Named moves (each a turn or a mirror), then the moves between two rows, first move first; the first pair answered
move j288:
[ -4  12   2   9 -10  -2   7 -10  -1 -15   3  -4  -6] => [  9   5 -12   7 -10  14   2  -2   1  -9   3  -4   2]
[15 15 18  1  2  0 13 23  8  5 18 10  5] => [12 17 21  1  2 -4 14 21  9  3 18 10  4]
[23  7 -4  0 -4 17 -5  9 -3 -5 -7  4  1] => [  2  15  17   2  -1 -10   5  -4 -10 -12  -7   3  -9]
[ -2   6 -11  -7   6  13 -26  -3  -7  12 -11 -17  -3] => [-14  12   3  -4   9  -5 -20 -12 -10   6  -9 -15  -8]
move j292:
[  1 -19   0  -6  -1  -3   4 -13  -8 -13 -11 -14  -4] => [-17  -8  -9  -4   7   8  -1 -13   1  -5 -15 -11  -2]
[  5   0  11 -12  -5  -4   3   2  -6  -4 -17   6  10] => [ -7   6   5 -10  -1   4   0   1  -1   1 -19   6  11]
[  2   2   9   5   0 -10  -7  -6 -14  -1  12  -9 -12] => [-14  13   1   6   6   1 -11  -7  -5   7   8  -6 -11]
[ -9   8   6 -15   5   1   5   2  13   4 -11   6  13] => [  8  -2  15 -17   0 -10  10   3   4  -4  -7   3  10]
move j375:
[  7  -3  15   4   2  -4   0   2 -12   2   0   1  -6] => [  2   1   9   4   6   3 -10   0 -12   5  -3  -5  -4]
[  7  23  27 -23   7   7 -10  -1   7   1   5  -5  16] => [-13   7  22 -21   6  -8  -4 -29   3 -12  -8  -5  11]
[-14  -1 -17  25  -6   8  -3   0  -1  12   8   1 -13] => [-11  -4 -13  27 -10   3   4   2  -1   9  13   7 -15]
[ 20 -34 -37   9 -13  13  -6 -12 -14  -8  -9 -10  -9] => [ 37 -29 -26  11 -21  12   3   7 -10  -5   7   0  -8]

Between the rows of a pair lie 2 to 3 moves.
[ -4  -5   4   1   9 -16 -10  -6 -14  -5 -11  -6  11] => [  0  -6   8   2   3 -23  -1  -2 -14  -8  -6  -2   8] -> j375, j375, j375
[-3 10 22  1 -6 -9  9 -3  4  4 10  4  5] => [  6   6  23  -3  -5 -12   4  -6  -4   1   8  -6   5] -> j292, j375, j292
[-16  10   1 -10  16  -5  -6 -18  -2   2 -20  -7  -1] => [ 17  -8   9 -13   7 -14  -3 -11 -15  -5 -15 -13   1] -> j288, j292, j288
[-22   3   5 -14   9 -12  -6 -16   2  -5 -23  -6   8] => [-9 16  2 -8  1  9  7 16 21 10 -2 14 13] -> j375, j292, j288
[  3  -1  -5  10  -8 -12   4 -10  -5  -3  23 -14 -24] => [-13   8  -7  11  -4  -9   1 -13   0   0  20 -12 -24] -> j288, j292, j288
[ -4  18  22 -14   6 -16  -7 -22 -14  -8 -16 -17  -6] => [  3  38  22 -15  10   3 -13   2  -5   7  -4 -13  -1] -> j292, j375, j375
[-19   0  -6   8  11   3  -7 -12 -11   6  -6  -2 -20] => [ 14  -7  -4  11  -1  10   7  15  -4   9  13  12 -13] -> j375, j288
[ -5   3  -6   0   4  10 -12  -4   5   2  -5  -1   1] => [15  2  4 -2 -1  5 -4  7  4  0  7  3 -1] -> j375, j375, j292
[ -4 -11 -23   7  -5  18   2  -5   8   4  -1   8   4] => [  1 -17   1   7  -9 -13  12 -11  -7 -12   6   5  -7] -> j292, j288
[  6  -2   0  13 -15 -12  19   8   5  -9  16   8 -15] => [ 27 -11 -11   0  -9  -1  -8   5  -9  -7   4 -15  -8] -> j288, j375, j292
[  5  -2   9  -3  -5  -7   9   1   5 -16  -4   7  10] => [ 4  1 -4 -7  1 10 -7  4  7 -6 -9 -2 15] -> j288, j375
[-16  25   5  15   0   6 -15  10   4  12  15   3 -13] => [ 21 -15 -19  12 -13  19 -11   9  -3   5   7   0  -2] -> j375, j292, j288
[  0 -14  24 -15  -2 -13   8  -5  -5   0 -14   4   5] => [-14  -3   4 -14   4  15  -2   0  10  15 -21   7  12] -> j292, j288
[12  2 -4  1 -3 14 -6 12  8  6  6  3  5] => [ 12 -13   1   4 -11  -4  10   1   2  -7   5   6  -1] -> j292, j375, j375
[ 12  -8   2  10 -11  -3  17  12   8  -5  14  13   1] => [15  6 -1  6 -5 10  4 21 10  5 15  8  4] -> j375, j375, j375
[-23  13 -13   6   3  16   2   5  21  10  -4  12   2] => [-22  19  -2   7   3  10   6  10  19   9   4  15  -1] -> j288, j375, j375
[-25   6   9   4  -2   6   9   6   9   3  11   7  -3] => [-1 -4 -4  1 -6 22  5 16 10  7 11  6  6] -> j292, j288, j292
[-19   8  -8  10   7  -4  19 -14  31   6 -30  14   7] => [  3  25 -11  -4  17  15 -11   5  24  21 -25  -5  16] -> j375, j292, j375
[  4 -19  10 -11  -6   5  -4  -6   8   5 -19 -19   0] => [ 11 -18  23  -8 -10  -5   9   1   8   0  -8 -10  -5] -> j375, j288
[  0  15  13 -10  11  -2  -5  13   6   4   1  -3   9] => [  2   0  19  -8   1 -18   8   6   0  -8   1   0   5] -> j292, j375, j375
[ -1 -13 -13   9  -5  -6   5 -18  -9  -6  -3  -2 -10] => [ 19  -9 -12   8  -8   8   5   6  -4   3  11   3  -4] -> j288, j375
[  5  -4  12   0  -4  -2   5  -8 -11 -10   5  -1  -4] => [ 3 11  6 -2  3 15 -9  1 -6  2  7 -5  1] -> j375, j292
[  1   4  19  10 -12  -2  14   8 -10   8   7   9  -3] => [-21   4   5   6   0   7  -3 -10 -15   9 -13  -5  -2] -> j288, j375, j288
[  9 -15 -13   2  -7  -4   0 -12  -9  -5  -3 -10   8] => [-22  14  -8   6   2   0   1  -7   7   7   2   1   5] -> j375, j288, j292
[ 9  3  6  1 -4  3 11 14 10  4  9 12  8] => [ 16  -2  13  -8   2 -11  -3   3 -10  -4   2  -9   5] -> j288, j375, j292
[ -3  -2  -4  15  -6  -6  12  -5  -3  -7  13   6 -12] => [ -9  18   2  11   5   1  -2   1  -4   2  14  -1 -13] -> j375, j288
[ 19   1  -5   1  -1   4 -17   4 -15   1  20 -14 -10] => [-11  14  -4   2  10   3 -20  -8  -9   3  12 -13 -13] -> j288, j375, j292
[ 19  -6  29   9 -12  -3  17   7  -4  -2   9  -4  -7] => [ -2   9  27   1   4   1 -10  -7 -12   3  -5 -26  -9] -> j375, j288, j292
[26  9  8 -9 -7  5 15 30 15  8 16 13 12] => [-29   7 -10 -13  14  -1 -13 -21   5   1 -24 -11   6] -> j375, j288
[ 10 -16  -6   5  -8 -17   2 -15   1 -21 -18  -7  -6] => [ 17  12  20   6  -5 -26   3   7   3 -14   3  -6 -10] -> j375, j288
[ 26  16   3 -17   3  27 -15  24  -1  17  -4  -2  11] => [ -6  28  32 -18  12 -10 -15  -2 -15   5  -7 -11  -7] -> j292, j288, j375
[ -4   7 -19  13  -4  13 -17  -4  -5   4  11  -6 -14] => [-10   9 -15  15  -3   8 -16  -7  -6   3  10  -6 -15] -> j292, j288, j292
[  0  -9  25   8   1 -37   4 -20 -25 -20   7 -11 -24] => [-19   8 -32   7  12  39 -21  -1  12  19  -8  -4   0] -> j292, j288
[-9 -3  6  0  3 -7  1 -9  0 -3 -2 -1  0] => [-3 -9 -6  2 -1  6  3 -5  6  0 -2  3  7] -> j288, j375, j292
[ -3 -12 -24   5  -1  16 -19 -10 -13   1  -7 -17 -15] => [ 24 -23  -6   8 -14  -1   2   4 -18  -7  10  -6 -19] -> j292, j375
[  1   6 -11  15  -4  13  -5  10   2   9  17   3  -9] => [  9 -16 -12  12  -8   2  -2  -7  -9  -6   6  -4  -9] -> j375, j292, j288
[ -4 -12 -13  -5 -19   5  14   5  13  -5  -6  14   5] => [  6  -7 -19 -16  -8  15 -12   4   4  -3 -14  -6   9] -> j375, j292, j375
[ 10   2  10   6  -6 -17  -4  -2 -13  -5  10  -9  -9] => [  2   8 -14   5   0  14 -14   6   4  11   5  -6   2] -> j288, j292
[-10  15   7   6  -1   3  10  12  13   4  16   4   8] => [11  5  8  3 -7  1 11 16  9  1 18  3 10] -> j292, j288
[ -4  -8  -4  15  -8 -14   7   4  14  -1  19  -4 -10] => [ -2  -8 -11   5   1  -4 -17  -2   3   3   6 -26  -8] -> j375, j292, j375
[  9 -11  -2  15 -19   2  19   6   4  -1  17  14 -12] => [ -8   4  17   8  -2 -18   1 -11 -13  -6  12  -7 -22] -> j375, j288, j292
[-17  12  22  -6   1 -28  20  -8  11  -8 -12   7   7] => [ -1   5  24 -14   3 -34   8 -10  -4 -13 -16 -10   7] -> j375, j375, j292
[ -4  16  -1  -3   9   8 -17   4  15   8 -11  -6   6] => [ 18  -7  12  -3   0 -17  -6  -5   0 -10  -6  -9  -1] -> j292, j375, j375
[14  4 -8  8  4 19  5  9  3  5 10  1  7] => [ 0 21  1  7 13 12 -3  6  2  7  9 -5  1] -> j288, j375, j288
[-21  14   5  -5   6  -7   8 -11   3   2 -22   5   4] => [ 20   7  20 -11   1 -18   6   5 -11  -3  -8  -3   3] -> j375, j375, j292
[-15 -26 -24  18  -5   3   0 -11   3  -5 -20   2   4] => [-10 -30 -12  18  -6 -13   5 -14  -4 -12 -16   0   0] -> j288, j292
[ -3  -5 -24  12   0  20  -6   5  -2   0  -2  -7  -1] => [ -9 -14 -20  18  -6   8  12  -1   0  -6  -1   4  -6] -> j375, j292
